Each named move below is a turn or a mirror, shown by a few rows before and after it. Which moves, in which order, take the first row of each later pair to the second? The first pair is answered.
move k237:
[  4 -12  12  -4 -15 -12  -5 -10 -11  -5   6 -13  -7  -3  12   5 -17 -12
  -2  10 -13  -4   9  -5 -10   0   8   2  -7   0  -4  13   1   3   6  -7
 -13  -5   0  -5  12  14  -4] => [ -4   3   1 -11   3 -16   9  11  -6   7   5 -14   3 -10   2  19  -3  -8
  -1   7 -13  -9  -1 -12  -5 -15  -5  14   9   9  -6   5   6  11   4  -3
  -8   4   7   9  -7  13 -10]
[  2  -9   5   6   4  -4  14  10  -1  -2  -5  -4 -21 -10  13  -5  11 -11
  -4   3   0   7   3  -9 -16  -6  14  12  -3  11   9  16   1  -2  -5   5
  -2   2  -9  17  -8  16  -1] => [  2  -9   5   7   3  -4  14  10  -2  -2  -4  -4 -21  -9  15  -5  10 -13
  -4   4   1   7   3  -8 -16  -4  15  11  -5   9   7  16   0  -2  -7   4
  -2   1 -10  18  -6  16  -1]
[ 14  11  -7  -7 -15   1   4  15   3 -14  -7   8 -18 -18   6   0  12   9
   6  -6  -1  13  -5   9   1  -1   2  13  14   2  -9  -3  16 -14  -4  -6
   3   4  -1  -7 -23   7  -6] => [ 18   5  -2  -3 -22   4  -1   4  -2 -19  -7  10 -21 -16  12  -6   7   6
   5  -4   0  17   0  12   0   6   8   7   7  -4  -8   1  15 -18  -3  -8
   2   0  -4 -13 -14   7  -5]
[  1 -13  12  21  -7  -3 -16 -16   8 -21  -4  -5  -5  12   1  -3 -18   9
 -13  20   9  13  -4  10 -13  13  17   4  -1   7  24  16   0 -28   4 -19
 -15   5  -7 -10  -6   3  13] => [ -8   6  -1  11  18  -9   2  12  15  -4  -4  -6   8   3 -15  17   0  16
 -11  17   7   6 -16   2  -8  -7   0  19  21  22  22   3   7 -17   2 -16
  -8  18   2   7 -33   1   3]
move k196:
[ -4   4 -13  -7  -8   4  -9 -16   3  15   1   3  21  -2 -18   0  -8   7
  12   0   5 -15  -4   7   8   6  -3  -9   7   1   2 -20   8   4  -2   4
  13  -7  -2 -17  -1 -18   7] => [ -2  -5  -6  -3 -17   5 -14 -24   1   6   1   2  13   0  -9  -6 -12   2
   9   1   5 -10   2   9   4  14   6 -13  -2  -4   3 -13   4   0  -1   1
   8 -10  -4 -23   8 -16  10]
[  2   9  -7   2  13  -8  12  11   0  -4   8   4  -1 -12 -12   6  15 -10
   4   8   8   8  -4   7  -6   8  -2   5  -5   0  -1 -15   1   7  -5 -13
  -6   5 -11   5   2 -20  -9] => [  4   6  -3   6   8  -5   8   5  -3 -11   7   6  -5 -13  -8  -1  10 -12
   2   8  10  10   0   7 -10  13   5   1 -10  -2  -1 -15  -2   4  -8 -14
  -8   5 -11  -1   7 -21  -6]
[-24  -6   6  -2   1  10   1  16   9   8 -10  -3   1   4  13  23  -5  19
   1  30   1   7 -15  -2  19  -5  -4   2 -14  19  10 -18  22  14  -3  16
 -12  -3  15 -11 -24 -11  -3] => [-21  -6   6   0  -1  16   0  12   9   2 -10   2  -1  -1  12  13  -7  21
   4  27   5   3 -12  -1  15   1   2  -3 -18  17   7 -24  22  15  -4  16
 -10  -2  13 -21 -24 -21  -2]
[  1   2   2   5  10  -3  12  15  -5  -2   0  -3 -10 -10   0   2   1  -5
  13  -6   0   5  10  -8 -16  10  -4  -8   1   5  -1   5   1   3 -17   6
  -9  18 -11 -20   6   3  -4] => [  2  -2   3   5   8  -5  11  12  -4  -3   1  -5 -12  -9   4   5  -1  -7
  11  -6   0   7  10  -7 -16   9  -3  -8  -1   3   0  10   0   2 -16   5
 -11  17 -11 -20   9   8  -3]
move k166:
[-15 -14  -2   6 -12 -25   0 -24 -10  21 -12 -20   5  14  10   9   8  12
  -5  -1 -14  26  -6  10  -4   1  -6  -4   9 -15   0  29 -11 -19  21  16
  -5   4  13 -11  28  28   0] => [-17 -10  -7   4 -10 -27   0 -24  -9  26 -12 -20  12  13   7  11   7  15
  -2  -1 -15  21  -7  10  -1   0 -12  -5  12 -14   0  26  -8 -18  22  17
  -2   3  14 -12  27  26  -2]
[  6 -10 -12  -1   3  -9  -4  28  21   2   0   1  -1   7  -2   9   7   9
  -1   6   1  14 -10  -4  -2  -2   0   7 -12   3  -1   4   1  -3  -4  16
  -2 -10  -8  20  -1  19  -7] => [  4  -5 -17  -5   3  -9  -6  20  22  11   2   1  12   7 -13   8   1  15
   5   4   3   6 -12  -3   2   1  -6   3  -9   6   0  -9   7  -3  -4  17
   4 -14  -9  13   2  10  -7]
[  0   1   3   4   9   8   4  14  -5 -14   0   8 -12  -3   3   0   2  -4
  -4   5   5   4   4  -5  -8  -5  13   3  -2   3  -4   2  -8   4  -5   0
  -1   8  -1   1 -10   9   0] => [ -3   6  -2   0  13   3   8  17  -1  -4   1   4  -1  -4  -4   7   6   0
  -2   4   3   1   0  -6  -2 -11   3   7   4   7  -3  -3  -5   6  -4   2
   2   7   2   6 -14  10  -3]
Pairs:
(two moves a pair)
[  2 -18   7   3 -14 -19 -15 -30  -1   4  -1   0   7  13   6 -16 -35  -3
   4   6  -5 -11   6  -9   0  11  -1 -24 -39  -3   1   4   8  -9   9 -12
  10  -2   1 -24  27 -22  -2] => [ -8   5  -3  -7  26 -28  22  30   9  11  -1  -2   0   2   1  18   4  -4
  -9   8 -11  -7  -9 -22   2 -29 -19  12  -7  20  -4  12   7   9   5 -11
   9  25  17  22 -20  -3 -13]	k166, k237
[ 21  -9   5  -1   6  -5   0  24   6 -25  11   5 -24  -9  14   4   3  -8
  -9  10  -2   1   3 -15 -13   4  15  -5  -3   6  -1  17 -13   8  -8  -6
 -13   7 -11  17  -3  22  -6] => [ 16  11 -11 -10  22  -6   7  33  13  -9  11   9  -1 -19  -8   5   6   6
   5   2   3 -16  -7 -21  -6  -4   2  -5  12  16  -3 -10  -2  15  -8  -1
   2  12  -9  12 -16   2 -13]	k166, k196
[  1 -11   7   5  -6   7  -3  -8  -2 -11   4   3   1   6   4  -3  -2   0
   6  -3  -1   1   5   4   0   2   2  -8 -11  -3   2  -1   0  -9   3  -1
   1  -8  -4  -5   9   2  -2] => [ -4  -7   2  -3   0   1   2   0   2   2   3  -5   9   8   0  12   4   1
   4  -2  -5   2  -1   2   8  -8 -11   2  -2   2   4   0   3  -6   4  -1
   2  -6  -1   8   3  11  -3]	k196, k196
[ -4  -5  15   4   5  19  -3  30  12 -12   0   5 -29   2  15   2  18  -3
 -19  18  -4  21   9 -15  -5   6   4  18   5   7  -2  19 -14  -7  -6 -13
 -30   3   9  22  -7  30   3] => [ -7  16   0  -3  23  22   8  43  16  -5   1  14 -13 -11  -5  -1  24  10
  -7   9   2   5   0 -20  -3  -2   0  17  18  20  -7  -9  -7   3  -8  -9
 -17  12  14  16 -27   7  -6]	k196, k196
[ -8  -4   0   0  -8 -11  19  22 -22   5  -7 -18 -21  14  14   8  11  -8
  -9  11  -3   3   1  14 -13  -3 -10   6   0   6  -2   2  12  10   2 -15
  10   2  -8  12 -14   7  13] => [ -3 -11   3   5 -19  -5   8   5 -26  -5  -7 -14 -25  14  18  -7   0  -9
  -5  11   1   4   7  17 -17  11   2  -6 -11  -2   0   1   9   5   2 -16
  10  -5 -15  -5  -3   1  16]	k196, k237
[ -2  -1   5   1  -1   1   1  14   0   3   4   0 -11   4  10   3   7 -12
  -4  -1  -5   1   6  -7   2  -7   1   4   3  -2  -3  10  -2   9  -2   4
  -6   5   1  11  -7  12  -5] => [  1  -7   9   5 -10   4  -7   1  -1  -3   3   2 -13   4  12  -8  -1 -14
  -2   0  -3   0  10  -6  -2   2   8  -4  -4  -8  -2  10  -4   5  -1   2
  -7   1  -1   0   1   7  -2]	k196, k237
[ -7  -5  14 -15  -9  -1  27   8  12 -10 -12   6  -1   6  24   1   6  10
  -4  -1   6  -5 -13   7 -16  16  -7  14  -2  27   6  22  -1 -13  -9 -11
   1  -2   4  -6  -5  22  14] => [ -6  -9  14 -15 -17  -2  19  -6  10  -5 -12   5   5   8  24  -3  -3  10
  -1  -2   6  -6 -10  12 -13  22  -8   8  -7  21   8  20   1 -17  -8 -11
   1  -9   0 -14   5  20  15]	k166, k237
[  2   5  -4 -14   5   6  -6 -14  13  27   8  -2  23   2 -10   1 -12   8
   0  -8  -9 -17 -13  -7  21  -3 -15  -6  17   2   1  -5  11   1  -3   4
   4  -7  -3 -14   4 -12 -16] => [ 11 -10  12   1  -7  19 -15 -19   6  -6   7   6  -9  -1  10 -23 -16  -3
  -7  -3  -5 -11   1  -5   1  11  14 -17  -3  -6  -4   6  -1  -4  -6   1
  -5  -5  -8 -26  11 -14 -11]	k196, k166
[ 11  -1   0  -3   5  12   9  16  -8 -12  -9  13 -11   7  13   4  21 -10
  -7  -7  -8  15   6   1 -16  -2   2   4   2  -4 -23   8   2 -10 -13  -8
 -10  -1   8   4   9   5   5] => [ 10   5  -6  -7  12  11  13  21  -5  -5  -8  14  -5   2   7   8  25  -6
  -5  -7  -6  10   2  -2 -13  -7  -5   7   9   0 -24   1   7  -8 -12  -7
  -7   2  10   7   2   1   3]	k196, k196
[ -2   1 -11  -6   6  -6   8   4   2  10  -1  -1   7  -1  -4  14  10   5
  -3   1  -5  -3  -7  -2   3 -15 -11  15   9   4  -2  -2   0   0   2  -1
  -1   4  -2  13  -9   1  -1] => [  6  -7  -3   4  -9   5  -6 -18  -4  -7  -2   8  -2  -2   3 -14  -4   1
   2   1   2  -7   4   2  -6   5  10  -4  -8  -5  -2  -6  -5  -6   1  -2
  -2  -2  -8 -12   6 -14   3]	k196, k237
[  3   7   2   4   3   8  -1   6  -4 -12  -6   6 -13  -5   5 -14   3  -4
   1   7   2  -5   0  -4  -9   3  15  -1   0  -3  -3   0  -5   3  -1   2
  -1   7   3  -4  -6  -7  -5] => [  0   8   0   0   8   3   5  14  -1  -7  -7   2 -11  -3   4  -1   9  -4
  -2   7  -3  -2  -4  -4  -5  -5   6   8   6   0  -2   2  -3   4   1   1
  -3   9   6   9 -12   3  -6]	k196, k237
[ -4   2  17   2  21  -3  15  22  -1  -9   2  -1 -21  13  11  13  13 -22
   0  -6   1  11 -11   2  -8 -20   0  -1  -4  18  17   2  -8  -9   5  11
   2   2   9  27 -19   5  -3] => [ -7  14   4  -5  16  -2   5  -5   0  11   3   2  14  10 -13  -1  -5  -6
  21 -15   8  -9 -14   5   5  -9  -7 -19  -3  19  19 -30   5 -10   7  16
  20  -9   6  -1  -9 -24  -5]	k166, k166
